Where one turn sends some rows of the set: a few examples, then the rows asked:
mibi: [ 13.2   7.0 -13.1  -2.3   7.9   8.6 -13.2   3.9  -3.5  11.3  31.5 -12.4
  17.5 -22.4  24.4   6.4  14.9  -0.1  47.8  -2.7  -1.8 -20.5 -17.5  -4.2
  17.5  44.8  26.0  21.7 -10.8  11.5  12.4  -2.3]
nifuf: [ -5.1 -27.1 -18.8 -24.1  12.8  -2.6   4.6  -7.5   9.7 -32.1 -26.9   0.0
  -0.5  21.5  -0.9 -23.8 -34.8  -9.4 -24.7   9.8 -19.3 -10.4  24.6  13.9
   1.7  -0.9   9.1   2.3   1.9   2.7   5.5  -7.2]
sal: [  2.5  12.1  -5.9 -15.1   0.9   8.5  -0.5  -8.1   1.2 -18.3   6.6  23.4
  -7.8  -9.9   8.2  10.6  60.4  38.2 -10.3  17.1 -47.2   6.9  -3.5   0.0
  27.1   9.0   9.5  -8.7 -10.5 -16.5  -4.7  19.5]
zaluk: [ 20.1 -32.6 -39.7 -22.9  19.4   0.6   0.4 -10.5  14.3 -16.5  -3.1 -10.2
  22.7 -12.9  11.5   0.4 -13.4  -7.7 -29.5  19.1 -25.1 -16.6  -3.5   2.5
  21.9  19.2  23.2   8.6  -0.3  14.0   5.1 -22.9]
loke: [-29.8  13.2 -10.0   2.3  41.2   2.0  12.9   9.7  12.2  11.9  16.8 -12.2
 -18.7 -17.4 -37.9   4.0  23.8  23.4   1.4  44.1   0.1  -6.2 -27.2 -12.9
  18.2  -7.5   1.1  -3.8 -16.2  -8.3   1.0   4.0]
dup: [-14.3  10.0  -3.6   8.1  -6.5  21.7  -5.0 -24.8 -15.5 -14.0  27.2  24.8
 -17.7  -8.8   2.2  29.3  52.2  26.3  -7.3  13.8 -20.1  -6.6  -8.0   3.6
  20.6   0.6 -11.0 -13.5  15.1  -5.0 -17.9   5.6]
zoral: [ -0.9   7.3  -7.6 -25.7  53.3   2.4  32.1  -1.5 -13.6  -3.5   8.6   1.4
  -3.7  17.9 -22.6  -8.3   9.2   8.3  27.0  -4.0   0.8  26.5 -13.0   4.7
   2.3  12.5  23.1  11.6 -38.2   7.5  44.0   8.3]
kinab: [-23.2  -3.1 -17.2 -27.4  44.2  20.9  -2.3 -12.7  -8.7  -5.6   4.2   0.7
  23.7   9.5 -23.4  -4.0  20.5  11.2  27.5 -24.6  14.5  19.0 -10.3   5.2
   9.6   7.4  26.8 -19.4 -32.0  10.0  11.6   1.9]
Mut: [ 12.0  11.7  -9.0  -0.8  -7.3 -34.3  -6.2 -10.5   0.4 -27.1 -16.2  17.6
   1.1 -17.0   3.2  -8.0 -31.6  29.0  -8.7 -11.2  -0.9 -32.0  -0.9 -13.2
 -15.0  -3.3 -13.7 -27.0  -2.8   6.8   4.2   1.0]
mip: [-17.0   8.2  -4.5  -4.6   8.1   2.9  23.6 -10.9  -5.9 -20.5   1.6  35.7
 -35.3  13.6 -15.9   0.8  42.1  29.9  -2.2  24.5 -35.3   2.8   7.0   5.7
  -1.1   3.5 -26.0   6.0   3.7 -18.6  -9.3  14.2]
seta: [-17.1  24.7  -4.0   7.5  24.6  20.8   9.0   6.3  11.7  -2.0   9.6 -13.1
 -39.4 -16.9 -30.5   6.1   4.0  33.2 -30.4  34.4  -4.7   7.3 -24.7  -4.0
  20.5  -2.6  17.9 -12.0 -13.3   4.5  25.7   7.4]
Lagap: [ 15.9   2.3  -7.6   0.5   3.2   1.7 -13.6   1.9 -10.5  10.1  25.3  -4.4
  13.1 -31.3  10.8   5.3  11.9  -4.1  47.2  -7.0  -0.4 -19.2 -11.8  -6.1
  16.6  50.1  26.7  22.1 -10.7  15.4  20.9  -4.1]
regud: [ 17.9  -3.3   5.3 -17.7  -0.3 -18.6   1.9   0.3 -27.4 -21.9  -3.2  -5.4
  -5.7  23.7  11.2   3.6 -32.8 -34.0   3.6  25.3  -3.8 -23.2  26.2   5.8
  -0.6 -14.3  11.3   2.2   2.7   5.4  16.4   2.1]
fuf: [-20.0   2.2  -0.9   7.3  47.5  13.4  25.6 -27.6 -14.1   0.9  27.6   9.9
 -20.8   6.4 -23.4  -3.7  -7.8  -1.4  25.7 -13.9  26.1   7.7 -22.5   4.7
   5.0   1.5  16.2  13.9  -7.3  20.5  31.7   3.3]
beves: [-14.5  17.6   4.2   0.3  -6.7  19.3  -4.2   5.9 -35.2  -5.2  21.4  -8.8
 -12.7  26.8   4.4  10.6  -8.7  -7.7  47.5  -6.3  17.7 -11.3  11.1  16.1
 -17.5  26.3 -13.7   7.1   1.7   9.2  16.0  -5.4]
Pupe: [ 19.8 -23.5 -39.9 -29.8  28.6  -4.5  -5.6   4.6  10.8 -11.5   1.2 -25.1
  23.4  -5.1   2.5  -5.7 -12.0 -14.1 -18.8  14.7 -25.0  -8.8   2.8   3.0
  29.1  25.2  29.0   0.8  -3.0  20.4   6.7 -18.4]
tasez: [-14.3   8.9   4.9   0.2  -7.1  12.1  -2.6   5.5 -38.4  -5.0  14.1  -0.4
 -12.7  17.9 -11.3   7.2  -8.6 -10.2  47.6 -10.2  16.3  -9.5  16.7  14.7
 -19.0  33.8 -15.6   9.5  -0.4  11.3  21.9 -10.5]
med: [ 22.9   5.4 -27.5  -1.8   4.1 -28.9  14.6  -9.2   4.0 -23.7  -8.4  12.8
  -2.8 -20.6  -0.9   1.8 -30.1  36.9 -25.6   1.0 -12.2 -22.6 -14.8 -10.8
 -16.3  15.2 -23.4 -11.1  -3.7  13.4  16.5 -17.9]
dit: [ -4.6   5.2   6.2  -9.7  -0.9   5.1  -3.9   8.1   6.7 -15.9 -19.5   7.3
 -17.5   3.3  -1.5 -37.1 -18.0  11.6  26.5 -23.3 -16.0   4.1  17.8  11.4
  -0.4  41.3  25.6  18.6 -17.9   3.5  37.0  15.7]
Banub: [ 16.1 -22.2 -21.1 -10.3  12.2 -12.0  -3.2 -11.9 -19.5  -4.4  21.4 -11.1
  21.6  -5.6  11.6  21.9 -10.0 -34.8   7.3  29.4   2.6 -37.1   0.9  -3.1
  12.9  -0.4   5.4   6.8  11.2  13.7  -6.7 -22.5]
sadi: [  4.9  24.4  16.8  10.0  -4.9   0.8  13.9 -17.0 -14.7 -15.4  23.7  30.1
 -43.6  -4.5   9.9  14.0  37.0  22.2  -3.6  24.2 -32.0  -3.6  -4.2   0.5
  20.0  -4.2   1.0   8.6   8.7  -9.8  10.5  26.4]
ganad: [-10.5 -23.9 -23.6 -23.5  29.2  -8.7   8.6   1.8   9.8 -22.5 -15.7 -12.1
  -5.8  26.2 -14.2 -30.6 -35.4 -16.8 -14.1   8.6 -17.4  -6.8  23.6  14.2
   7.9   6.9   5.7   6.3   6.0  10.7   4.9  -8.3]
sopot: [-11.2  33.7   1.4 -13.2  21.4   6.6  -2.6  24.9 -12.2   3.7  10.5 -21.5
 -12.5  -5.1 -29.5  20.5  27.8  21.1   1.7  43.8   0.0   3.4 -12.8  -9.7
  14.8 -11.4  12.8 -26.8 -29.4  -6.8  14.5  11.4]
fegu: [ 26.9  17.3 -16.2 -15.2  -6.3 -37.0  -1.0   3.3 -21.3 -21.0  -5.3   6.3
  16.0 -10.4   2.7  16.4 -15.2  23.7   0.1   4.6  -2.5 -28.1  -2.4 -14.0
 -21.4   2.7 -25.0 -29.1 -13.0   6.4   7.7 -11.4]
Bemug: [ -8.4  12.2   5.5  -7.9   1.7  11.8  -0.4   7.7  12.7 -17.0 -13.3   2.1
 -22.3  15.3  11.9 -37.9 -21.8  14.9  25.2 -19.7 -14.7   1.8  13.3  14.8
  -1.0  32.7  24.6  20.2 -14.7   0.6  32.1  20.7]
Tati: [-20.3   6.6  -2.3  -7.3   9.2   4.9  22.7 -10.9  -4.9 -20.1   6.4  31.2
 -29.9  14.1  -9.7   2.7  46.5  32.7  -4.5  23.2 -38.6   6.4   4.7   8.5
   6.4   1.1 -25.2   5.2   1.8 -21.7  -7.3  12.5]
zos: [ 21.6   2.2 -24.8  -6.6  12.4 -47.7   9.5  -4.7   3.4 -11.4  -1.5  13.4
  17.6 -27.1   0.8   0.1 -11.8  26.4   4.7   7.5  -8.8 -36.5 -16.5 -22.6
 -11.6   8.2 -22.5  -7.0 -10.0   2.1   0.2 -11.5]
non: [  8.4  12.4 -10.8 -16.8   0.6   6.9   0.2  -4.5   2.8 -19.0  -1.7  27.3
  -9.6 -11.5   2.9   6.8  59.1  38.5 -10.4  18.4 -47.8   5.7  -1.0  -2.8
  21.2  13.9  10.9  -8.8 -12.3 -14.6  -5.1  20.3]
Zure: [  0.1  11.7  -5.4  -4.8  28.1  30.8  -4.3 -23.8 -19.2  -4.5  23.0  -0.9
  -0.7  -5.8  -8.8  13.4   2.5   6.2   9.2 -25.0  23.0  15.4 -23.1   4.6
  18.0   8.9  43.9 -15.7 -17.6  30.1  35.5   4.0]
famav: [ 12.5  26.0  14.5  12.5  -7.9   0.4  11.5 -16.3 -17.0 -14.5  20.6  33.8
 -45.6  -8.6   6.8  16.5  35.6  19.1  -1.6  25.3 -27.8  -8.2  -4.1  -3.9
  15.5   0.3   3.7   7.0   9.5  -5.3   8.6  27.0]
kiz: [-17.8 -20.0 -37.1  -9.6  12.9  30.9  -1.1  -2.6   8.0  -6.8   0.8  -2.6
   8.9  -8.7 -14.6  -7.6   3.2  20.5  10.3 -19.5  -9.9   3.9  -4.5  15.4
  -1.5  65.3  -3.7  13.8  -6.6  15.1  13.3 -30.0]
gopon: [ 17.5   2.3   2.4 -12.2   9.8 -17.0   0.8   4.5 -23.4 -16.2   7.2 -17.3
 -16.6  22.1   2.8  -3.6 -40.0 -37.3   1.0  18.3  -3.0 -17.4  22.5   7.1
  10.5  -4.5  18.4   3.0   9.8  20.5  23.1   3.1]
vov: [  6.3 -16.7 -23.4  -9.6  17.7  -7.0 -14.6  -6.1 -18.3  -2.4  24.9 -22.9
  18.3  -0.1   0.4  14.2 -14.6 -37.9   7.7  16.1   7.6 -30.3   5.2   0.0
  21.4   4.4  10.5  -6.1  16.7  25.2  -9.7 -19.2]
rif: [-18.8 -14.1 -40.9 -11.5  18.2  36.4   3.6  -0.4  16.9  -7.6   4.6  -9.6
   7.0   1.6  -1.5  -9.9   2.2  26.2   7.9 -14.3 -13.6   4.6  -9.8  18.5
  -0.8  59.9  -4.5  17.9  -6.8  11.0   9.3 -26.8]
sigu: [-39.4  25.1   7.4   3.4  15.7  19.0 -13.9   5.7   3.4  -4.2   1.8  -9.5
 -25.6  -6.1 -34.6   1.1   9.1  24.4  -8.1  22.1  11.4  -2.0  -8.7  -4.9
  15.6 -22.6  13.5 -34.0 -11.2  -4.3   1.1  17.3]
vebos: [-10.2   8.8 -10.8   6.7  -7.2  22.1  -8.1 -24.2 -14.2 -13.1  22.2  28.7
 -15.5 -12.6  -2.2  29.3  54.1  25.6  -6.7  13.4 -17.7 -10.1  -7.4   0.2
  15.5   5.5 -10.0 -17.1  15.5  -1.7 -23.6   3.5]

famav turns into mip
seta turns into loke
Bemug turns into rif
Now these:
med turns into zos
kiz turns into Lagap
zaluk turns into Banub
ganad turns into Pupe
dup turns into sadi
Zure turns into fuf

